One vector is turned by the same rotation once a tick. Each row is the vector after some number of ticks, and that number follows the row.
The counts run from 0 to 421.
[170  92 126  99 119 134  82 111 128 132 153 155 170 151 132 145  99 114
 173  93  95 113 144 180 127 133 123 118 139 113 149 139 175 134 132 132
 176 100  90 108 103 145  93 145]
11
[148 126 104 138 145 147  88 144 119  78 134 142 145 143 141 117 133 141
 132 129 120 154 124 183  99 150 150  94 149  88 124 103 183 152 153  93
 142  87 120  87  66 142 131 112]
1
[159 126 123 123 146 113 125 136 147 144 142 145 160 145 136 158  80 130
 207  88 116 164 124 128 121 156 113 120 144 122 153 136 180 155 104 109
 152  74 121  98  86 156 114 138]
238
[162  68  89 102 131 117 120  87 145 119 176 122 181 124 149 126  75 125
 187 136 100 110 103 164 136 151 121 116 117 101 147 150 139 113 101 141
 145 127 105 109  82 128  95 139]
201
[158 112 129 126 164 125 128 150 121 122 114 133 125 139 161 120 122  91
 168 169 157 136 137 137 115 152 132 105 165  78 160 138 157 180 138 150
 194 107 146  94  97 118 117 159]
27
[157 139 137 115 135 145 105 104 159 127 161 139 180 170 122 135  97 126
 185 122 115 112 136 130  93 171 136  79 183 103 156 132 109 155 107 116
 153 128 141 103 105 134 119 176]
394
[150  91 104 114 148 114 124 122 141  76 156 167 146 129 165 116  59 143
 126 111 130 149 120 160 136 144 147 111  94  77 108 101 176 108 143 139
 128 131 126 109 113 155 112  91]
324
[184  84 130  75 151  90 149 121 131  87 148 146 143 150 150  94 100 140
 138 146 149 159 116 131 125 167 156 102 125  72 154 117 147 147  99 160
 159 157 120 107 109 110 139 160]
412
[154 141 135 158 145 151 137 108 143 102 168 103 144 153 131 140  83 113
 172 144 100 142 139 151 105 163 154  79 148  86 169 138 130 156 156 100
 127 140 162  72 102 122 105 136]
178
[147 151 145 139 132 174  79 116 137  97 126 168 178 170 141 122  96 130
 176 118 125 117 103 156  95 135 134  94 168  97 129 130 169 103 163 102
 140 120 157 113  94 146 100 108]
114
[135  92 105 127 125 157  74 129 125  98 136 152 148 124 151 120 127  99
 139 141 117 102 132 201 130 135 134  98 132  77 121 127 190 139 166 130
 153 105 118 104  80 139 105 104]
345
[140 163 115 134 147 106 169 114 144 111 179  97 144 114 151 114  96 101
 182 136 113 162 145  82 128 153 156  98 155  74 172 149 154 166 117 166
 139 125 159 113 105 136 117 133]
275
[177 172 151 115 166 125 130 132 142 130 133 138 142 146 155 119  84 142
 177  88 122 164 160 124 103 151 136 125 176  79 153 128 163 158 147 143
 161 113 133 108 108 140 147 158]
144
[163 117 142 131 117 113 155 108 152 109 160 130 161 142 148 133  52 106
 182 111 100 162 131 120 144 131 144 122 109  85 157 148 157 126 131 113
  94 144 163 101  96 153 109 101]
84
[138  83 159 119 120 120 123 135 158 128 162 148 150 149 147 124 111  83
 160 138 113 119  96 124 137 168 158  84 115  62 165 124 159 176  93 127
 117 140 156 108 129 144 115 107]
404
[167  64  82 105 117  93 146 103 126  92 172 140 172 132 142 119 100 106
 158 157 112 141 115 129 157 142 141 102 106  95 160 146 154 135  92 128
 127 135 117  94  87 130  86 129]
315
[156 107 105 112 133 133 116 115 151  87 178 163 190 173 112 132  98 144
 145 114 118 123 103 125 125 179 162  58 137 104 132 120 135 119  88  98
 138 149 141 109 113 133 113 143]
73
[168 118 122 102 107 126 104 111 131 119 157 164 190 154 132 157  91 105
 178  91 103 111 150 141 158 123 139 123 137 102 146 162 188 130 141 139
 170 121 117 124 113 151  84 141]
354
[126 148 103 163 143 157 103 141 150 125 152 140 168 147 139 162 108 106
 180 126 121 113 117 127 127 170 136  76 177  98 132 138 173 151 135 107
 148  87 162 108 106 151  90 106]
22
[157 109 150 121 156 137 116  97 123  89 142 111 121 140 162  90 115 150
 143 120 106 160  94 159  94 159 159 125 125  52 146 121 186 129 149 163
 118 171 138 136 105 130 152 101]
194
[176 117 158 101 138 132 109 116 115 127 133 140 136 149 147 116 136 109
 167 114 116 124 156 153 125 137 145 123 157  73 161 147 193 151 165 171
 190 151 135 134 119 121 127 156]
257
[141 148 138 135 127 159  80 129 113  75 137 152 156 157 135 100 129 140
 156 118  98 152 127 166  91 129 153 102 154  91 136 104 181 125 174 102
 125 105 119  92  83 159 125 105]
0
[161 126 159 134 160 129 148 108 135  94 128 138 122 153 160 102  73 144
 162 134 143 158  91 132 102 157 158 114 127  68 144 133 169 113 161 155
 124 181 181 117 113 124 132  95]
80
[174  72 125  83 135 112 118 119  97  76 146 169 156 174 124  97 117 150
 163 152 135 140  95 155 111 153 147 107 123 108 149 119 152 120 119 125
 160 142 107  91 102 100 112 158]
319
[150 122 109  89 131 102 125 113 142 101 131 160 163  92 175  79  84 125
 174 124 130 144 141 126 125 111 121 138 135  73 128 126 159 114 130 174
 128 100 102 120  66 156 116 127]
337
[139 107 125 132 152 117 162 141 146 119 165 127 121 108 169 126  61  84
 153 140 131 137 158 130 141 152 139 100 127  58 148 124 147 183 138 165
 142 114 150  94 126 137 112 119]
273
[128 101  95 103 156 115 125 130 147  79 174 138 123 112 163  89 110 145
 118 140 129 132 128 137 105 176 157  86 139  50 123  84 147 163 103 170
 139 108 113 110 118 131 144 128]
285
[150 126 172 103 125 123 124 127 102 109 134 141 120 145 147 106 116  97
 181 141 119 139 154 136 100 125 137 124 149  76 190 137 176 171 174 162
 159 120 116  90 108 125 116 146]
371
[156 102  95 135 154 121 122 139 169 122 153 109 136 120 163 137 121 105
 126 132 123 127 157 143 155 189 142  83 148  43 136 125 166 194 109 142
 150 112 142 114 105 152 141 133]
158
[133  92 143 129 150 127 132 130 152 122 163 143 141 173 135 148  78 111
 178 139 131 123  86 121 106 192 143  83 132  95 159 117 147 163  94 117
 129 122 161  93 138 128 107 115]
175
[154 151 104 131 162 125 138  91 162 136 175  89 146 119 167 125  89 126
 167  98 105 139 145 106 120 168 143 115 164  68 148 154 165 145 119 186
 150 135 140 142 118 138 130 142]
389
[138 126 111 122 148  98 166 130 132 120 175 115 142 134 141 116 105 108
 191 145 123 151 126  84 112 167 145  99 150  93 182 142 149 182  82 153
 136 104 140  96 101 126 109 151]
276
[167  92  78 123 143 118 133  94 157 118 164 108 181 134 137 140  84 144
 170 122  92 132 112 149 141 172 131 106 130 107 138 149 142 122  82 122
 132 124 125 110  72 138 103 145]
200
[180  89 115  97 119 101 104 140 136 136 149 176 181 159 139 163 102 100
 174  96 121 120 136 136 166 156 130 117 133 111 145 152 194 142 102 127
 170 103 120 117 105 149 100 143]
353
[129 149 140 133 158 159 112 126 118 100 160 151 146 181 122 124 109 134
 173 135 140 119  97 111  80 173 154  77 180 108 150 125 158 143 144 136
 171 125 162 104 142 121 100 141]
267
